One hidden rule gives every row of this table a label. Here are some rows, each with its label.
[-0.62 -0.95 -0.19 -0.16  1.19 -0.59 -0.61 -0.53 -0.76 -0.1   0.07 -0.37
 -0.74  0.94 -0.24  0.82 -0.44 -0.7  -0.38 -0.74  0.57  0.77 -0.78 -0.96] 1
[ 1.02  3.43 -0.36  2.4   0.24  1.17  2.17  3.37  1.06  0.65  0.59  0.63
 -0.01  0.3   4.95 -0.09  1.19  0.6   2.3   1.72 -0.34 -0.83  1.04  2.  ] 2
[-1.    0.3  -0.83 -0.56  2.05 -1.33 -1.12 -0.52 -0.7   0.52  1.13  0.14
 -0.28  0.62  0.61 -0.25 -0.02 -0.47 -0.32 -0.64 -0.25 -0.41  2.24 -0.67] 2
[-0.6  -1.35 -1.03  0.68 -0.99  1.05 -0.49 -0.47 -1.03 -0.9  -1.22 -1.33
  0.31  1.07  0.38 -0.96 -0.09  1.29 -0.34  0.06  0.    1.09 -0.89  0.55] 1
[ 2.37  0.17  0.93 -0.13 -1.61  1.93  1.2  -0.38 -0.14 -0.66 -0.4   0.35
  0.98 -1.18 -0.68 -0.23 -0.27  0.18 -0.27  1.56 -0.71 -0.64 -1.68  0.78] 2
[-0.99 -0.73 -0.77 -1.18  0.59 -0.79 -0.98 -0.84 -0.64 -0.65 -0.28 -0.24
 -0.02 -0.4  -0.82 -0.56 -0.93 -0.83 -0.75 -1.08 -0.37 -0.38  0.33 -1.13] 2
[ 3.84  1.73  1.43  1.65 -0.02  3.45  3.54  1.9   1.87  0.36 -0.11  1.76
  2.05 -0.56  1.18  1.03  1.6   0.96  2.02  2.91 -0.62 -0.51 -0.66  1.5 ] 2
[-0.45 -1.2  -0.34 -0.33  0.   -0.18 -0.7  -0.75 -0.82 -0.75 -0.94 -1.09
 -0.99 -0.58 -1.54 -1.41 -1.56 -1.17 -1.13 -1.05 -0.28  0.83 -1.03 -0.28] 1
[ 0.05  0.29  0.71 -0.77 -0.78 -0.01  0.72 -0.44  0.53 -0.62  0.19  1.15
  0.07 -0.73 -0.49  1.73 -0.56 -1.24 -0.08  0.09 -0.76 -1.03 -1.46 -0.97] 2
[ 0.99  1.62  1.17 -0.36  0.15  0.3   2.57  1.15  1.99  0.96  0.95  2.69
 -0.41 -0.58  0.67  3.87  1.07 -0.45  1.99  0.93  0.16 -0.43  0.68 -0.54] 2
[-1.03 -1.64 -0.78 -1.16 -0.67 -0.46 -0.67 -0.58 -0.66 -0.63 -0.61 -0.79
 -0.99  0.33 -0.8  -0.37 -0.71 -0.84 -0.71 -0.78  0.51  0.95 -1.7  -1.  ] 1
[-0.66 -0.08 -0.24 -0.18  2.11 -0.87 -0.85  0.19 -0.04  0.79  0.68 -0.45
 -1.54  2.5   0.36  0.29  0.11 -0.35  0.61 -0.01  0.67  0.54  1.55 -0.7 ] 1
[-0.03  1.16 -1.38 -0.32 -0.01 -0.2  -0.34 -0.08 -0.61 -0.79 -0.78 -0.45
 -1.01 -0.63  0.86  0.05 -0.81 -0.42 -0.44 -0.35 -0.81 -1.32  1.25  0.21] 1
[ 0.15  0.19 -0.75 -0.92 -1.31 -0.27 -0.46 -0.48 -0.39 -0.77 -0.53  0.04
 -0.5  -1.1  -0.9   0.32 -0.84 -0.59  0.03  0.35 -0.42 -0.55 -0.64 -0.48] 2
[ 0.06 -0.25 -0.04  2.66  1.25  0.18  0.01  2.41  0.65  1.61  0.98  0.16
 -0.01  3.5   1.56 -0.71  1.04  0.09  1.98  1.02  1.8   1.61  0.85  0.95] 2
[ 0.45 -0.29 -1.06  0.31 -0.98  1.36  0.35  0.29 -0.34 -0.8  -1.03 -0.67
  0.57 -0.24  0.91 -0.99 -0.57  0.95 -0.62  0.   -1.15 -1.07 -0.57  0.73] 2
[-0.62 -0.86 -0.85 -0.95 -0.67 -0.99 -1.19 -0.75 -0.73 -0.98 -0.7  -0.67
 -0.3  -0.87 -0.85 -0.83 -0.63 -0.36 -0.76 -1.32 -0.26 -0.69 -0.21 -0.9 ] 2
[ 1.08 -0.05 -0.88 -0.04 -1.57  1.68  0.2  -0.48 -0.61 -1.12 -0.85 -0.66
  0.65 -0.49  0.53 -1.03 -0.37  1.03 -0.31  1.7  -0.85 -0.97 -0.58  1.4 ] 1
[ 0.36  1.7   0.76  0.82  1.61 -0.97  0.3   1.14  0.96  1.66  1.3   0.65
  0.54  0.01  0.31  0.68  1.45  0.38  1.15 -0.14  0.04  0.34  2.13  0.55] 1
[ 1.68  0.41  2.07  1.38 -0.19  0.27  1.35  0.46  1.67  1.76  0.7   0.8
  3.64 -0.25  0.34  0.09  3.09  2.79  0.9   1.39  0.91  0.92 -0.21  2.9 ] 2
[-0.17 -0.85  0.33  0.25 -0.83  0.39 -0.18 -0.34 -0.2   0.01 -0.43 -0.8
 -0.33  0.26 -0.8  -0.64 -0.36  0.23 -0.01  0.95  1.19  1.5  -0.78  0.1 ] 2
[ 0.08  0.73 -0.06  0.03  0.42 -0.46 -0.5   0.09  0.06  0.41 -0.12  0.06
  0.51 -0.09  0.29  0.06  0.42  0.82 -0.26 -0.28 -0.12  0.04  0.82  0.91] 1
[-0.78 -1.26 -0.66 -0.62 -0.21 -0.01 -0.62 -0.54 -0.59 -0.65 -0.84 -0.67
 -0.64  0.4  -0.5  -0.15 -0.55 -0.47 -0.36  0.01  1.04  1.58 -0.49 -0.46] 1
[-0.17 -0.26 -0.37 -0.99 -1.07 -0.03 -0.19 -0.78 -0.56 -1.06 -1.06 -0.4
 -0.76 -0.94 -0.78  0.79 -0.79 -0.82 -0.52 -0.08 -0.77 -0.83 -1.   -0.92] 1
[-0.42  1.23 -1.   -0.55  2.3  -0.63 -0.16  0.16 -0.11 -0.26  0.02  0.37
 -1.19 -0.31  0.49  1.38 -0.81 -1.46 -0.43 -1.23 -1.45 -1.45  1.51 -1.16] 1
[-0.9  -0.3  -1.39 -1.02 -0.69 -0.6  -0.61 -0.75 -0.82 -0.86 -0.97 -0.91
 -1.34 -0.85 -0.62 -0.24 -1.07 -1.06 -0.97 -0.87 -1.29 -1.15 -0.63 -1.19] 1
[ 2.05  2.77  1.54  0.57  0.01  0.97  2.76  2.1   3.59  1.59  1.63  3.46
  0.32 -0.33  1.14  2.57  1.45  0.05  2.26  2.95  0.04 -0.31  0.77  0.47] 2
[-0.63 -0.67 -0.94 -0.76 -0.87 -1.11 -1.46 -1.26 -1.22 -1.31 -1.1  -1.13
 -0.36 -0.72 -0.64 -1.   -0.49  0.07 -0.75 -1.04 -0.71 -0.67 -0.34 -0.6 ] 2
[-0.07 -0.72  2.26 -0.22 -0.04  0.51 -0.17 -0.85 -0.49 -0.47 -0.21 -0.07
 -0.06 -0.05 -0.89  0.43 -0.92 -1.31 -0.67 -0.23  2.07  2.59 -0.9  -0.43] 2
[ 0.56  1.37 -0.09 -0.42 -0.58  0.1   0.32 -0.06 -0.03 -0.17 -0.34  0.3
 -0.64 -0.64 -0.25  0.65 -0.28 -0.81  0.22  0.04 -0.75 -0.99  0.29 -0.1 ] 1
[-0.36 -1.06 -0.24 -0.44 -1.02 -0.58 -1.06 -0.69 -0.54 -0.16 -0.26 -0.42
 -0.57  0.78 -0.98 -1.05 -1.01 -1.09 -1.02 -0.72  0.23  0.92 -0.23 -0.23] 1
[-0.83 -0.97 -0.74 -0.32  0.34 -0.28 -0.64 -0.42 -0.64 -0.47 -0.57 -0.66
 -0.81  1.07 -0.58 -0.76 -0.7  -0.56 -0.7  -0.77 -0.17  0.62 -0.91 -0.73] 1
[-0.51  0.95  0.3  -0.83  1.18 -1.05 -0.09 -0.13  0.52  1.07  1.83  0.88
 -0.7  -0.6  -0.62  0.89  0.27 -0.38  0.12 -0.62  0.67  0.05  2.18 -0.38] 1
[-0.26  0.56 -1.05 -0.76 -0.51 -0.26 -0.11 -0.03 -0.29 -0.48 -0.45 -0.16
 -0.97 -0.73  0.25  0.03 -0.83 -0.99 -0.59 -0.39 -0.83 -0.89 -0.16 -0.74] 1
[-0.74 -0.78 -0.49 -0.68  1.65 -0.54 -0.71 -0.61 -0.67 -0.22 -0.07 -0.67
 -1.29  0.52 -0.73 -0.07 -0.9  -1.01 -0.61 -1.   -0.1   0.81  1.64 -1.33] 1
[ 0.16  0.86 -0.14  1.46  0.38 -0.09  0.03  0.38  0.3   0.84 -0.09 -0.29
  1.44  0.13  1.3  -0.6   0.8   2.25  0.34  0.31 -0.35 -0.14  1.01  2.19] 1
[ 0.38  0.17  0.82 -0.84 -1.12  0.27  0.45 -0.6  -0.13 -0.79 -0.27  0.58
 -0.33 -1.13 -0.8   1.46 -0.83 -0.65 -0.39 -0.08 -0.66 -0.96 -1.26 -0.4 ] 2
[-0.06 -0.16  1.29 -0.89 -0.16 -0.95 -0.37 -0.44  0.74  0.74  1.66  1.33
  0.85 -0.25 -0.41  0.93  0.41  0.02  0.    0.26  0.78  0.17  0.26 -0.04] 1
[ 1.89 -0.64  0.89  0.88 -1.25  1.35  0.5  -0.18  0.08 -0.15 -0.53 -0.31
  3.35 -0.79 -0.8  -1.    0.79  3.6  -0.38  0.52  0.01  0.28 -1.5   2.75] 2
Here are more rows. What is the label of each one?
[-0.67 -0.85  0.09 -0.68  0.19 -0.61 -1.07 -0.99 -0.9  -0.98 -0.74 -0.94
 -1.29  0.12 -1.   -0.4  -0.77 -0.66 -0.6  -0.79  0.21  0.7  -1.14 -1.07]: 1
[-0.13 -0.77  0.02  2.23  0.01  0.66  0.1   0.96 -0.24  0.5  -0.1  -0.6
  0.55  2.46  1.27 -0.31  0.77  1.42  0.81  0.8   1.33  2.05  0.87  0.61]: 1
[ 2.31 -0.22  0.9   0.5  -1.57  1.12  0.07 -0.61 -0.12 -0.47 -0.82 -0.38
  2.84 -0.9  -0.49 -1.12  0.92  3.46 -0.24  0.83 -0.19  0.6  -1.21  2.44]: 1
[-0.15 -0.86  2.26  1.25  0.82  0.21  1.21  1.89  2.51  3.12  2.06  1.05
  0.53  1.73  0.32  1.96  2.15  0.36  3.28  1.91  3.98  2.5  -0.39 -0.06]: 2
[-1.12 -1.03 -1.27 -0.9  -0.76 -0.43 -0.93 -0.69 -0.43 -0.57 -0.81 -0.69
  0.24 -0.4  -0.22 -1.01 -0.53  0.97 -1.04 -0.8  -0.7  -0.62  0.06 -0.23]: 1
[ 0.91 -0.36 -1.04  0.41 -1.42  2.33  0.4  -0.37 -0.6  -0.98 -1.16 -0.81
  0.9  -0.87  0.33 -0.84 -0.42  0.95 -0.12  1.2  -0.88 -0.76 -0.42  1.37]: 2
[ 3.45  0.2   1.11  0.58 -1.91  3.83  2.19  0.01  0.38 -0.49 -0.72 -0.06
  2.55 -0.5   0.21  0.7   0.68  1.56  0.1   2.33 -0.67 -0.54 -1.74  1.2 ]: 2
[-0.65  0.19 -0.81 -0.65  0.74 -0.72 -0.77 -0.81 -0.88 -0.95 -0.59 -0.15
 -0.79 -0.26  0.13  0.09 -0.81 -0.85 -0.49 -0.6  -0.73 -0.92  0.76 -0.92]: 1
[-0.48 -1.28  0.68  0.37 -0.41  0.96  0.15 -0.08 -0.64 -0.68 -0.83 -1.13
 -0.17  0.42 -0.24 -0.19 -0.05  0.1  -0.03  0.07  0.95  1.19 -1.08 -0.06]: 2
[-0.86 -0.79 -0.75 -0.57  1.13 -0.9  -1.36 -0.6  -0.86 -0.58 -0.28 -0.6
 -1.21  1.   -0.23  0.12 -0.28 -0.68 -0.41 -0.73  0.15  1.04 -0.14 -1.19]: 1
[-0.76 -0.96 -1.11 -0.26 -0.23 -0.61 -0.71 -0.77 -1.13 -1.11 -1.12 -0.91
  0.42 -0.15 -0.22 -0.76 -0.25  0.48 -0.93 -1.01 -0.94 -0.67 -0.69 -0.29]: 1
[-0.01  0.86  1.81 -0.22  1.43 -0.91  0.38  0.52  1.64  1.51  2.79  2.05
  0.38 -0.35 -0.44  1.54  1.44 -0.6   0.66 -0.11  0.79 -0.47  0.53  0.04]: 2
[-0.24 -0.79 -0.38 -0.19 -0.41 -0.22 -0.78 -0.66 -0.67 -0.29 -0.53 -0.91
 -0.34  1.16 -0.33 -0.93 -0.34  0.15 -0.34 -0.4  -0.02  0.73  0.16  0.02]: 2
[-0.1   0.67  1.7  -0.41  1.24 -1.22 -0.26 -0.38  0.96  1.21  2.89  1.82
 -0.33 -0.63 -0.56  1.59  0.97 -0.41  0.69 -0.6   0.86 -0.56 -0.28 -0.64]: 2
[-0.44 -1.23 -0.33 -0.52 -1.1  -0.06 -1.04 -1.03 -1.08 -1.33 -1.4  -1.53
 -0.42  0.57 -0.88 -1.06 -0.75 -0.42 -1.23 -0.47 -0.15  1.2  -1.23  0.05]: 2
[ 0.49  0.12 -1.17  0.22 -0.94  1.43  0.25 -0.15 -0.65 -0.98 -1.04 -1.06
  0.95 -0.71  0.44 -1.28 -0.8   0.95 -0.55  1.01 -0.86 -0.9  -0.35  0.77]: 1
[-0.33  0.48 -0.9  -0.17  0.3  -0.32  0.05 -0.11 -0.34 -0.12  0.08  0.1
 -0.22  0.24  0.79  0.67 -0.26 -0.34 -0.17 -0.64 -0.85 -1.23  0.45 -0.72]: 2
[-1.06 -1.2   0.19 -0.48 -0.5  -0.59 -0.65 -0.52 -0.58 -0.1   0.11 -0.48
 -1.17  0.1  -1.07  0.28 -0.86 -1.29 -0.39 -0.89  0.52  0.41 -1.14 -1.38]: 1
[-0.39  0.39  1.34 -0.52  0.48 -0.94  0.03  0.11  1.86  1.66  2.38  2.48
 -0.64 -0.57 -0.65  1.89  0.65 -0.77  0.58 -0.61  0.6  -0.28  0.32 -0.68]: 1
[1.33 0.2  3.31 3.7  0.24 0.68 2.08 3.82 3.46 2.83 1.99 1.25 0.98 2.52
 1.33 1.07 4.1  1.29 4.72 3.1  4.72 1.83 0.34 2.19]: 2
